One turn moves each row of this set onto another row. After a few examples, where does it send each row asked below?
vavo: [ 23  -8 -24 -23  -9  13  -8 -15  25   2 -20  -3  -2 -24]
Guna: [  0 -11   0   7 -28  17 -25  11   7   0 -35 -24   0  16]
bala: [ 23   3  14   2   4  -1 -10 -20  19   0   9   4  -8 -29]
Bafan: [-38   1  -4  -6   8 -24  11 -13   3   9   6  13   4 -26]
gakor: [ 13   7  -8   5  33  -4  13  19  -2  48  -9   2   6 -14]
Kugek: [  6 -10  31   8   0 -14   1  39  10 -17  -4   8  -9   9]
Zefi: [-33  -6  17  -8   6  14  -6  23 -15  14   8 -30 -15  10]
tibus: [-10 -13  -8  -4 -13  39  -9  33  -7  -3 -12 -21  13  30]
Sokot: [  8  18  15 -12 -20  24  28  20   3 -12 -12   3 -19 -29]
nozuz: [ 16  -9 -28   0  24  14  12  28  13  44 -17   9  10   2]
zopag: [ -4  44 -20  11   8  -4   2   8 -13  14  25  -1  23  -1]
mos: [ -2  16 -41   1   1  21  -2  26  21  13  23   7  23  26]
muk: [  8   1 -24  12  -7  20  -1 -17  26 -10  -2  31 -19 -17]
zaka: [  4   4  12 -23 -19  27  27  26  18  -6  -9   1 -25 -24]
Malod: [-25  -7 -14  -2  -5  -5  14  33   5 -14 -26  22 -33   3]
vamu: [-21  -4   1 -22  21   5 -23  13  27  23  25  17   7  -2]
zivu: [-10  11 -52 -10 -12  22  14  -4 -18   5   7 -20   3  -1]
Zet: [-11 -32  -5 -21   1  -3  -3   7  40   7   6   2  29   6]
Tusa: [ 19   3  -7  -4  -6  16  -1   4  -7   4  32 -36  24   8]
Nolem: [ 16   9 -20  27  24  12  16  22  -1  34  -8  24  11  -2]
Palu: [-17  20 -31 -29  13  -4  -1  15  12  34  19 -21   8   2]
gipos: [ 15   7  14  -9 -23  34  26  27  16 -16  -9   8 -13 -17]
pazal: [-30  29 -28 -10   9   2 -10  -5 -12  11  -4  29  11 -22]
Muka: [ -6   2 -24  13 -14   2   7  -5   3 -17 -11  26  44  -4]
fuzes: [-17  -1 -20  10   3  19  11   3   4   9  47  -6 -17  10]
kifi: [ 10  10 -15 -12  -1  17 -26  11   7   1  -2  17  50   4]
Femuv: [-24   6  -9  28 -24  14 -13   1  -7  -4 -30  -1 -23   7]
kelin: [-30  17  -7  21  -8  25   3  17 -38  -8  -7  -4  -4  10]
tute: [  9   0  -3 -17 -14 -13   4  30 -11 -16 -44  -9   5  -4]
Dek: [ -5  25   7  30   5 -16  27  20 -18  -6  -6  11   6 -11]
durob: [-14 -11   0 -28  11 -18  19  30  14  22 -15 -26  -6  -9]
Nifo: [-18  -8  25  17 -12   3 -22   6   7   9  -9 -19 -26   6]
gurad: [  4 -14 -27   9  -9  19  21  43  24  -7 -18  15  14  23]

Muka goes to Bafan
pazal goes to vamu
Now find these:
Nolem goes to gakor
vavo goes to muk
Guna goes to Femuv
tibus goes to kelin
gurad goes to Dek
tute goes to Malod
gipos goes to Sokot
Palu goes to mos
fuzes goes to Tusa

One turn moves each row of this set onto another row. After a few examples, where does it send each row asked below?
Botil: [ -4  20   2  -4  15 -13   6   3  45 -14  22   6  14 -16]
Buke: [  1  15  19   1  17  14  -4   7   6 -48 -12  13 -40  -5]
zaso: [-12  -9 -15 -34  10   9  -3  -1  -7  33  19   7   3   7]
zuti: [-12 -16 -15 -28  14  14   1   2  -2  38  16   4  -9  -2]
Sifot: [-24  18   4  -4   5  17  -6   4  17 -38  -9  13 -52   7]
Babal: [  3  -7  18 -13 -14 -16 -18 -49  19 -10  13   8  19  -6]
donog: [-17   4   0 -15  29  24   2   8   2  39 -11  -1  -3   5]
tifug: [-22 -19  30  -2 -12 -18 -30 -27  24 -16  15   6  10 -12]
tav: [  0 -24  20   1  -1 -17 -19 -32  21   4   0  23  28 -11]
gasi: [-15  37   3  -5  -2  12   7 -10  10 -46 -22  23 -20  -1]
tamor: [ -9 -13 -16 -34   9  12  -1   1  -1  35  15   6   2   3]
Gomuv: [-14  19   7  10  16 -14  12   0  32 -25 -11  19  24  -4]
seso: [ -9   2  18 -11  -1 -33 -26 -21  16  -9  10  33  27  -4]
pabam: [  1 -17 -25 -28 -14  20  -9 -10  -7  24  -4  -9 -14 -11]
Finis: [-16   1  -5  18  12  -2  12  10  46 -24   3  -4   5  -1]
buti: [-29  -8  35 -13 -11  -4 -25 -30  -2 -34  -9  17 -35   2]
vorod: [-30   7  17  -1   8  -2   6  12  17 -44 -13  11 -40  -1]
Bivir: [-16  -3   1 -10  29  23  -1   4  -2  41 -14  -3 -11   1]
sagot: [ -3  10  -9 -13   4  27 -11  -3 -10  20 -38 -15 -11  -5]
neb: [  2 -13 -22 -34 -17  17 -14  -9 -10  23 -11  -7 -11  -5]
dedes: [ -7  34  12 -10  25  -5   7  12  17 -28 -19  18 -37  -1]
nef: [ -2   5  29 -20  -4  -9 -17 -40 -10 -24 -28  21 -32   9]
lizuv: [  1   3  17  15  26   3   6  11  33 -33  15   3   8 -13]
gomo: [ -7  -5  25 -22  -2  -3 -34 -33 -10 -10 -11  42 -32  -4]
meko: [-23  -2  12   9   9 -16  -1  13  43 -27   8   1   7 -18]
vut: [  7 -24  29   1   4 -12 -21 -26  16 -20  23  12  20  -6]
melaf: [ -4   4  -8 -16   5  30  -9  -5  -8  25 -37 -12 -15  -5]
kavo: [-11  20  14 -25 -18  -8 -31 -33  -6 -29  -3  38 -20  -4]
Nekar: [ -5  -5  -8 -11   3  28  -9  -9  -8  28 -34 -16 -18  -9]
Mafum: [  4  -9 -26 -35 -16  15 -12 -10 -14  17  -8  -8 -10  -3]
dipib: [-17   9   1 -12  30  21  -1   4  -3  37 -10  -2   1   7]
Sode: [-12  23  -1 -10  10  22   5   4  12 -33 -11  30 -45 -11]
Kagad: [ -5   5  -7  13  12   8  19   3  43 -20  -1  11  15 -19]
kef: [-16  -8  25 -17  -8  -8 -46 -30  -3 -15  -5  24 -38   9]
muf: [-10 -26  19   6  -2 -26 -30 -22  29   0   8   8  18   0]
fati: [  7 -12  32 -14  -5  -3 -31 -28 -11 -37  -3  22 -28   0]

sagot goes to dipib
lizuv goes to vut
nef goes to dedes
Now find these:
buti goes to vorod
pabam goes to Nekar
gomo goes to Sode
Gomuv goes to seso
Sifot goes to Finis
tamor goes to neb

One turn moves each row of this set onto another row. After a few examples, where does it send each row asked below?
rik: [ -7 -18  40   7 -10  21   4  -4 -23 -19  -6 -11 -12  18   8]
fonep: [-16  30  11  23  -3  16  10 -17 -13  -7   4   5   3  32  30]
bunit: [ 19  33  -6 -11  -8  10   2  -3 -12  12   8  50  -5  20  -2]
luba: [-38  13  -8  29  -2 -21   8  -6 -19  20   2 -15  -3  12  12]
Vanol: [ 19  48  11   5  -8  27   7  -4  -5  -5  10  25 -15  10  -5]
Fopef: [ -7 -11 -17 -15  -5  11  20 -30 -16 -17  -7  35 -11  13 -12]
Pir: [  5  10  -7 -25  -8  -3   7  -7  36 -23 -31  12  -2 -12  -6]
Sudos: [ 16  12   4  -4  -4  -5  14 -19  11 -28 -35  21  -9 -17 -16]
lefo: [ 15  42  27  -1 -10  10  -6   9   0  10  19  29 -15  -3  11]
dekuz: [  5  -5  -6  17 -28  37  41  -6 -19   1 -11 -13 -19  -6  -8]
fozi: [ 20   4 -25   3 -10  28 -18  10  29  -4  15   2 -17 -29   3]
fuv: [ -3  -3 -10   5  -5  16   2   0  24   9  32 -14 -35  35 -15]
zepel: [ -1 -24   2 -22   8  13  14  16  24  32  -7  10   8 -14  26]
kinuf: [ -2 -17 -41 -18 -15  11  24  12  22   4  20  -4 -23   0  -9]
pokez: [ -1  21  11 -13 -26  -3  12 -16  18 -30 -19  34  -9  -4  -4]
zikor: [  1 -25   4  25  10   2   9   2  13 -17  14 -32 -32 -13 -17]
zimov: [ 22  48   9   4 -13   2   2   3  -7  15   8  28   9  15  18]
goz: [-11 -20 -11  -6   8  -1 -12 -39  10  -7 -14   4  -4  34  -5]
firan: [-15 -16 -21  13   6  -3  19 -34  -2  -9   8  -1 -37  11 -12]
mukob: [ 31  18  -4  -5  -8 -22  -7  -8  -5  14 -18 -27   9  -5  16]
sor: [  2  12 -22 -21 -32  -1  18  -6  15 -14 -26  21 -16  -1 -19]
tumo: [-17   8   9   2  -1   2  -6   6 -37  22  19  35  13   6   2]
morif: [-35   7   7  31  -1  22 -24   1  -4   8  15  16  -2  19  -9]
tozu: [ 14 -32  19  -2  29  25  13   9  10 -10   3   9 -12  17  -2]
tagi: [-20   1   7  12  12 -29   7   6  18  18 -17 -18   5  29 -18]
fev: [  5  -9  -6  23   3  33  29  20   1  -9 -14 -25   0  23   2]
miko: [ 14   7  -9   8 -26  22 -25  15  11   0  13 -26 -17 -29  -8]
devab: [ 17 -15 -14   1 -21   6 -13   3  26 -16  11   0 -17 -37 -15]
Dum: [ -8  -4 -12   1 -11 -24   9  24 -14  31  -1 -27  12  -2  -3]
mefik: [ -1   2  11  17 -27  30  25  -5 -36  14  -9 -12  -6  -8   3]
Sanep: [-24  -9  20 -12  -2  -2  11 -21  28 -30   1  12 -22  10  16]
zugo: [-16  -9 -31  11  18 -12  15   6  24  24  23  -8 -22   9   7]
mogo: [  5 -22  12 -25  18  15  18   0  12  23  -7  34   2  -9  20]
rala: [ 42   6 -13  11   1 -13 -12   2  -6  18   4 -19  15 -13   3]
gaz: [ 10  -2  -4  27  39  -3   0  10   6  19   5 -15  15   6  20]
Kot: [-17 -13  17  -3   4  21  -2  25  10   3  -8  -8  14  19  37]
babut: [-39  -6   6   4  12  -8  -8 -25  -4   6  17  33 -18  10  15]
boz: [ 34  14  13 -14  14 -18 -17  -7  -7  21 -12  -8  16  -1   7]
vali: [ 28   7  -7   1  -8 -17 -20   1 -32  28  -7  -1  11  -4  -8]
Nav: [  4  -7 -21  -9 -26   0 -17  22  16  13   6  -3 -14 -29 -17]

mogo goes to dekuz
Dum goes to tumo
Now find these:
tagi goes to morif
Sanep goes to zikor
rik goes to tozu
bunit goes to sor
zimov goes to pokez
mukob goes to lefo
babut goes to firan
Vanol goes to Pir

One turn moves each row of this set onto another row. After a few examples, where does it send each row asked below?
lepe: [ 30 -14 -18  13  -8 -48  37  -8  28  19  19   9]
Repaz: [ -2 -12 -26 -12  -5  -9  15  40  19 -17  31   9]
lanib: [ 38   4 -19  -1 -27 -35  46  34  23   4   4   9]
vug: [ -9 -14   9  -8  17 -18   4  15   3   7  23 -35]
tas: [  3   0   4  -2 -36 -20  17  24  27  48  10 -19]
vala: [-10   5  -4  -4 -11   3  12  41   4  -8 -13 -22]
dade: [-10  -5  14   7 -31  -7   4  36  24  -6   6 -25]
lere: [ 29  32 -43   6   0 -11  19   7  20   2  -1   7]
sadon: [ 40 -28 -19   5 -35 -32   3   7  23   9 -19   4]
kuva: [ 31 -11   8  27 -15 -46  23  -6  36  -5  17  -2]
masib: [  3   2 -11 -28  16 -30 -21  33  30  23 -11 -13]
Bana: [  9  33  19   4  -1 -23  -5  25   3  10  26 -26]
Bipir: [ 46  19  -9   1  -3 -38  21  -3   9   9  38   8]
giva: [ 15 -24   0   3   2 -10  15   9  36  15  18  38]
ragis: [ -3   6 -11  -7 -11 -53   9  13  -3  36  28  23]
domor: [  5  15 -29 -11 -15 -30  15  -5   8 -12 -12  36]
Vid: [ 14  25 -10 -38  15 -27 -15  10   3  10 -12  12]
Kobu: [  3  47  -4 -14  -6 -32  19  16  29   6   8  28]
Namu: [ 19 -42  -6  -9  -8 -30  18  19  45  25  -2 -14]
sifep: [ -2  15  27 -13   7 -53  -4  15  26  -1  -3 -28]
sek: [ 19  10 -36  -4  -8  12  24   9  13  -7  19   2]
lom: [  6 -41   1 -10 -31 -17  12  17  10  21  17  17]
sapat: [ 17  18  -4   8   6 -65  -5  12  27  -2  -7 -30]
Tokid: [ -2 -21  26 -21 -21 -29   8  17  15  31  -1  25]
nuto: [ 24   9  28 -42 -22 -33  15   8  22  24  -8   2]
Vud: [  4  29 -38 -15  -7 -19  -3 -14  13   4   2 -19]
vek: [ 24  -9 -22 -19  15 -28  47  11  20 -11  -7  10]
bog: [ -5 -14   4 -12 -36 -12 -13  -1   6  19   0 -28]
komap: [  6  15   3   2  -3 -34 -37   3   9 -15   8   5]
Ris: [ 14   1  23  -4 -19 -54  14  44   7   5  -7 -22]
Lomi: [-14 -15   6  11 -38 -15  28   8  15  -9 -13   2]
gul: [ 23   3  -4  -9  16  13  10  23   8  15 -17 -16]
tova: [ 12  10 -16  37   2 -40  -3  -9  14  15 -10 -14]
zere: [ 13  13 -17 -40   2 -39  -8   3  14  35  11  21]
tet: [  0  16   0  -4  38 -35  -7   6  26  -2  10  17]
livub: [ 14  -4   1  -3 -29 -43   6   2  50 -28   2 -11]

sadon goes to tas
Vud goes to Bipir
Now find these:
dade goes to sifep
vala goes to sapat
Repaz goes to livub
lanib goes to Namu

